In the rows, 128 means zero.
One turn moves each row of this set onto another row. After a few examples, where does it send each row asked below?
Z_854: [131 130  91 130 138 122 148 148 135 121  83 146 146]
Z_224: [154 137 143 111 113 118 121 119 155 121 146 160 169]
Z_940: [134 109 123 111 132 156 105 107 116 126 120  86 122]
Z_526: [185 117 140 106 121 132 151 138 139 109 128 127 160]
Z_179: [108 139 163 145 138 127 147 107 146 126 114 160 142]
Z_963: [140 125 127 107 126 165 133  82 139 146 127 147 140]
Z_282: [141 111 148 163 127 162 112 126 149 136 142 149 120]
Z_437: [155 142 140 168 158 158 134 149 131 114 142 132 128]
Z_455: [141 128 171 126 127 126 152 116 157 105 125 146 160]
Z_992: [125  99 149  94 122 127 134 144 157 162 149 127 146]
Z_516: [148 138 130 145 143 183 135 104 141 143 131 149 126]
Z_418: [105 117 164 126 130 115 136 165 121 157 149 111 138]
Z_687: [131 153 107 106 135 163  94 131 133 116 135 102 148]
Z_485: [119 142 133 139 108 128 143 144  72 126 111 106 135]
Z_712: [101 142 118 115 147 122 137 148 134 171 142 151 154]
Z_271: [127 153 116 107 143 161  98 129 126 112 128  97 159]
Z_693: [116 135 146 131  86 154 131 166 122 122  99 109 137]
Z_367: [124 147 121 148 131  82 124 147 121 127 115 153 141]
Z_479: [181 118 138 105 118 123 145 142 150 104 132 125 150]
Z_719: [112 124 140 136  88 149 128 167 121 110 107 106 135]
Z_351: [137  97 148 132 124 146 130 105 105 140 119 103 102]
Z_966: [116 102 133 142 152 141 150 148 118 167 152 138 135]
Z_156: [136 123 135 126  84 116 111 151  91 135 128 107 127]
Z_320: [123 149 120 126 142 114 134 113  71 138 120 116 133]
Z_951: [160 144 144 162 162 158 132 148 132 123 132 123 120]
Z_178: [131 124 117  90 144 126 120 140 122 172 156 113 141]
Z_692: [131 163 163 101 109  95 129 121 125 135 116 123 135]
Z_105: [136 168 122 111 126  90 135 134 134 132  96 137 136]
Z_234: [128 112  94 128 135 154  92 112 105 133 138 119 141]
Z_128: [133 138  83 131 129 121 148 152 129 120  95 150 145]

Z_128 turns into Z_479
Z_367 turns into Z_224
Z_105 turns into Z_455
Now find these:
Z_963 turns into Z_351
Z_966 turns into Z_178
Z_951 turns into Z_271

One turn moves each row of this set onto another row. After a few examples, where does it send each row asked below?
Z_996: [ 96  94  92 113 155  99 126 110 130 133 113 149 128  96 118 116 123 106
  98 137  92 147 139 109 124 167 121]
Z_897: [121 149 119 138 173 128  90 116 122 184 126 159 171 144 111 152 117  85
 138 106 139 129 136 126 148 123 135]
Z_310: [128 132 125 111 165 138 125 128 124 156 122 158 115 156 102  98  92  89
 108 135 159 160 138 130 143 118 113]
Z_611: [104 127 105 142 155 114 104 129 148 130 135 159 162 127 140 149 155  92
 100 165  98 180  97 138 138 142 141]
Z_245: [ 95 131 149 164 123 107 132 114 118 151  96 128  87 108 126 126 162 101
 134 109 155 119 121 137 131  88 150]
Z_970: [ 95 116 129 105 104 101 116 132 147 171 125 142 131 130 117 111 184 119
 160 127 137 165 129 165 119 118 122]
Z_724: [103 139 168 157 135 109 106  95 136 149 110 126 112 108  97 116 151 111
 134 149 146 128  98 155 112  88 166]
Z_588: [111 123 150 131 159 132 102 129 113 176 126 145 146 138 135 159 111  82
 129  90 151 128 162 123 126 120 125]
Z_772: [ 87 160 139 164 147 126 104 129 135 139 110 114 165  93  92 128 119 109
 121 130 178 154 106 102 119 132 117]
Z_359: [129 103 137  86 165 120 142 148 151 135 112 107 118  85 115 124 146 128
 140 146 123 160 113 127 143 132 117]
Z_790: [112 116 116 138 161 133 104 150 156 146 141 158 152 101 149 174 177 100
 134 146 121 156 110 144 120 131 142]
Z_900: [123 119 107 169 119 107 107 124 159 179 153 103 168 142  91 120 153 120
 147 127 117 132 120 117 137 120 136]
Z_13: [113  96 124 146 114 111 126 122 148 159 131 119 133 139 128 105 160 119
 100  86 131 113 169 116 145 133 108]
Z_171: [136 123 124 150 120 126 116 114 167 145 138 159 144 175  89  93 162 118
  87 149 117 143 140 124 135 130 122]
Z_123: [118 101  99 107 169 117 119 135 160 128 131 145 116  87 106 109 116 115
 120 167  92 134 123 130 125 137 125]
Z_347: [102 139 165 170 151 117  97 145 131 109  96 120 140 109 130 128 106 104
  96 106 153 144 136  98 132 119 116]
Z_84: [115 138 148 114 157 143 118 136 121 163 141 122 139 139  97 119  80  95
 117 151 160 144 111 140 141 106 116]
Z_579: [100 115 133 102 147 100 132 125 139 150 121  89 159  90 115 143 143 111
 143 145 114 178 102 121 134 147 127]
Z_101: [ 98 101 132 135 116 100  77 139 145 142 143 156 130 139 136 110 143 120
 119 143  95 127 123 181 123 102 136]
Z_642: [109 100 147 132 137 128 141 153  99 123 107 135 133 118 139 173 150 118
  88 132 107 159 114 108 134 142 120]
Z_315: [118 113 122 131 153 143 131 154 125 136 111 173 134 102 130 181 172 117
 108 129 103 121 131 112 134 139 121]
Z_247: [ 91 152 124 160 146 121 112 120 147 124  95 157 135 110 104 108 120  91
 102 120 165 159 152  91 110 143 110]
Z_731: [ 95 158 115 175 131 101 115  97 140 152 107 155 108 114 104 116 155  89
 135 138 126 108 111 142 140  91 159]
Z_445: [ 86 109 106 123 102 115 116 129 109 164 123 162 131 117  84 117 146 142
 122 134 104  93 122 147 125 126 113]
Z_358: [123  91 160 153 115 138 116 138 132 155 151  99 146 145 106 119 154 146
  92 132 155 139 110 136 124 118 122]
Z_48: [133 116 145 120 114 107 117 151 110 149  95 147 125 152 103 126 172 150
 137 118 101 139 112 143 158 105 123]
Z_927: [119 162 125 182 166 109  82 132 151 119  98 143 157 126 106 116 114  97
 118 126 140 168 117  99 141 121 135]
Z_888: [113 136 150 148 141 110 121  86 126 138  82 166  88 120  97 100 159 114
 106 128 139 116 127 138 127 103 152]

Z_900 turns into Z_171
Z_84 turns into Z_897
Now find these:
Z_247 turns into Z_347
Z_731 turns into Z_888
Z_101 turns into Z_445
Z_315 turns into Z_359
Z_611 turns into Z_996

One turn moves each row of this set onto another row. After a few examples, where does it send each row asked below?
Z_625: [ 63 128 130  92  79 125 111 145  89 172 114 116 154 128 168 122 140 112
 111 116]
Z_517: [ 95 140 115  91  69  98 106 113  98 167 156 117 177 140 137 117 129 127
 117 145]
Z_472: [ 97 132  94 124  95  75 120 127  86 161 198 106 128 115 211 110 134 153
 149 120]
Z_967: [ 85 105 102  85  59 133  85 145 111 194 144 136 109  99 160 105 139 139
 145 135]
Z_931: [ 82 141  86 112  70  87  91 169 123 176 129  99 108  96 178 101 111 183
 146 135]
Z_799: [ 86  99  72 117 105 120 110 111 118 175 182 119 169 133 166 124 157 122
 129 167]
Z_941: [ 90 130  55 147 120  98 107 162 108 190 176  94 158 134 180  94 127 165
 171 126]
Z_610: [ 88 103  74 105  60  92 113 134 102 186 152 140 174  79 125 117 133 148
 139 127]
Z_523: [ 60 114 107 107 101  85  80 135  70 191 127 119 172 135 200 111 151 147
 148  88]
Z_908: [ 78 138  90 167 125  94  96 162 113 171 149  98 162 138 180 100 140 142
 179 123]
Z_528: [ 58 114  97 137  59  80 108 134 169 159 141 112 156 122 188 132 113 160
 152 100]
Z_312: [ 64 108  92 110  53  76 108 128 159 164 141 112 152 119 188 144 107 175
 145 102]
Z_279: [ 84 123  74 133 101 111 133 156 138 140 131 140 179 105 149 124  99 146
 124 129]
Z_408: [ 56 105  95 114  91 103 109 161 134 191 143  80 154 151 168 142 104 133
 182 111]
Z_633: [ 62 103 113 118 114  93  73 131  77 181 117 118 168 140 200 102 156 154
 138 106]
Z_28: [ 75 106  62 105  95 118  94 135  78 164 155 105 134 135 212 132 167 174
 125 127]
Z_401: [ 60  97 107  79  78 130 122 126 105 169 150 109 147 121 185 123 129 136
  92 101]
Z_918: [ 80 156  89 102 111  89 111 162 111 182 118 103 128 119 174 149  92 148
 153 145]
Z_181: [ 95  91  92 125 120 121 104 119 115 158 163 129 133 137 167 104 158 141
 120 170]
Z_840: [ 95  98  93  96  70 129  89 154 121 182 135 155 114  93 159  95 131 135
 138 134]
Z_96: [ 78  93  93 107  87  62 102 122 122 220 152 103 135 121 203 116 148 129
 172 134]
Z_307: [ 76 149  77 107  54  94  82 176 111 191 126 108 171  98 174 108 118 178
 141 121]
Z_204: [ 74 130  99 174 118  99  97 159 121 175 147 107 162 143 185  97 134 139
 175 112]
Z_628: [ 82  96  99 107  79  40 101 115 121 170 168 119 161 127 209 110 136 127
 148 119]
Z_750: [ 78 126  79 124 115 130 145 157 121 171 130 111 179 105 147 144 111 160
 125 135]
Z_11: [ 89 116  80 137 102 106 124 152 144 147 124 152 173  96 154 124 100 150
 124 127]
Z_152: [ 93  92  93 129 117 129  87 118 119 159 151 130 134 137 173  99 158 145
 118 165]

Z_840 turns into Z_528
Z_908 turns into Z_181
Z_941 turns into Z_799
Now find these:
Z_517 turns into Z_918
Z_931 turns into Z_628
Z_28 turns into Z_610
Z_96 turns into Z_401
Z_152 turns into Z_11
Z_967 turns into Z_312

